Each path below is one point turned by a fixed rotation once a step. After each direction that follows a path, write how fast that rotation turns it, in degrees a step (0 if it stays still).
Each turn is a multiple of 5 degrees from 10 to 175, or 0.
Rotation 1:
-.11 -.22 .12 -.11 .29 .41 -.19 .10 .06 -.30 .00
-.18 -.15 .10 .23 .29 .38 -.11 -.07 -.37 .15 .10
-.36 -.09 .33 -.11 .29 -.04 .02 .28 -.20 .12 -.14
-.28 -.21 .42 -.10 -.17 .19 -.05 -.16 -.25 -.14 -.16
-.33 .24 .36 .34 -.06 .14 -.16 .21 -.04 -.19 -.01
-.10 -.08 .22 -.15 .28 .34 -.14 .09 .18 -.40 .04
-.03 -.06 .18 .13 .23 .48 -.18 -.16 -.26 .00 .21
-.31 -.07 .19 -.01 .33 .19 -.05 .36 -.21 .19 -.01
-.25 -.32 .26 -.17 -.09 .24 -.04 -.02 -.31 -.04 -.22
-.40 .16 .29 .30 -.12 .11 -.09 .05 -.15 -.08 -.14
-.23 .01 .36 -.09 .26 .12 -.09 .12 .16 -.41 -.12
-.05 -.02 .31 .06 .21 .42 -.23 -.22 -.14 -.11 .24
-.14 .08 .23 .04 .34 .16 -.09 .36 -.20 .16 .18
-.16 -.34 .24 -.29 .00 .31 -.13 .19 -.28 -.02 -.06
-.41 -.05 .17 .29 -.04 .24 -.13 .08 -.30 .02 -.09
-.34 -.03 .27 .06 .29 .05 -.07 .16 .09 -.30 -.30
-.12 -.07 .40 .03 .18 .29 -.12 -.31 -.08 -.18 .03
-.12 .19 .44 .08 .28 .15 -.10 .21 -.16 .07 .29
.05 -.03 .15 -.16 .03 -.09 .08 .00 -.16 .24 .10 => 70
.01 -.16 -.24 .00 .06 .15 -.03 .15 -.10 .11 .04 => 60
.25 -.10 .05 .13 .04 -.13 -.02 .07 -.14 -.14 -.04 => 0
-.08 .19 .00 .24 .05 -.09 .01 .16 -.02 .12 .07 => 140
Rotation 2:
.04 -.24 .19 -.14 -.35 -.22 .04 .19 .01 .48 .15
-.08 .07 -.02 -.23 .13 .14 .41 .20 -.20 .45 -.21
-.38 .14 -.39 -.12 .15 -.39 .01 .27 .02 .15 -.24
-.25 -.38 .08 -.17 .05 -.11 -.11 .32 .22 .26 .17
-.08 -.02 .06 .00 .36 .40 -.02 .36 .00 .40 -.05
.07 .07 -.33 .24 .07 -.11 -.17 .31 .09 .30 -.41
-.04 -.41 -.13 .03 -.39 -.04 .06 .11 .40 .31 -.03
-.13 -.06 -.23 -.16 .03 .50 .32 .04 .09 .32 -.13
-.16 .00 -.61 -.13 .19 .03 -.21 .04 .16 .10 -.24
.10 -.45 -.19 -.14 -.06 .02 -.29 .08 .33 .12 .23
.33 .03 -.09 -.08 .06 .50 -.02 .10 .11 .37 .16
.35 .17 -.50 -.03 -.07 -.04 -.15 -.04 -.07 .27 -.27
.28 -.30 -.24 -.29 -.31 -.17 .09 -.09 .19 .14 .15
.07 .09 -.19 -.44 .01 .36 .29 -.03 .01 .23 .30
.03 .19 -.45 -.39 .24 -.17 -.27 -.03 -.17 .13 .02
.29 -.25 .07 -.23 .04 -.34 -.25 .16 .09 .18 .25
.27 .17 .17 -.16 -.01 .15 .17 .26 -.12 .45 .27
.05 .30 -.24 -.17 -.07 -.21 .01 .01 -.29 .45 -.24
-.21 -.04 -.05 -.18 .19 .02 -.07 .00 .03 -.15 .11 => 65
.02 .10 .16 -.04 -.13 .05 -.05 .08 .00 -.28 -.11 => 0
-.01 .02 .02 -.07 .12 .15 -.04 -.11 -.20 .06 -.24 => 115
Rotation 3:
-.54 -.37 .29 .11 .14 -.20 .06 -.08 .08 .02 .11
-.14 .02 -.14 .20 .29 -.32 -.06 -.28 .03 -.26 .44
-.14 .16 -.54 .37 -.16 -.11 -.02 -.26 -.04 .14 -.01
-.22 -.32 .09 .36 -.28 .02 -.28 -.16 .10 .35 -.06
.08 -.28 .09 -.05 .05 -.13 -.43 -.28 -.13 .04 .36
.22 .20 -.33 -.01 -.15 -.36 -.08 -.16 -.39 .17 .19
.23 -.09 -.01 .30 -.50 -.24 .09 .16 -.06 .31 -.13
.10 -.61 .14 -.16 -.38 -.10 -.06 .14 -.02 -.16 .10
-.04 -.19 -.12 -.34 -.03 -.30 .18 .00 -.54 -.23 .10
-.08 .13 .04 .22 -.05 -.49 .37 .24 -.17 -.08 -.04
-.11 -.25 -.04 .39 -.19 -.12 .06 .30 .25 -.44 .00
-.55 -.23 -.17 -.07 -.05 .07 -.18 -.03 -.17 -.38 .01
-.53 .22 .14 .15 .15 -.27 -.07 -.04 -.24 .09 .12
-.10 .25 .01 .45 -.11 -.20 -.22 .03 .25 -.02 .39
-.16 -.01 -.38 .06 -.47 .18 -.25 -.15 .16 -.04 .17
-.37 -.17 .07 -.19 -.30 .01 -.14 -.16 -.14 .50 .16
.13 -.06 .24 -.03 .00 -.39 -.05 -.14 .03 .19 .48
.28 -.05 -.44 -.01 -.31 -.26 .21 -.13 .08 -.02 .28
.10 -.13 -.10 .05 .10 -.02 .03 -.25 .10 .19 .03 => 25
-.18 .00 -.04 .21 .19 .02 -.07 -.05 .01 -.14 -.11 => 35
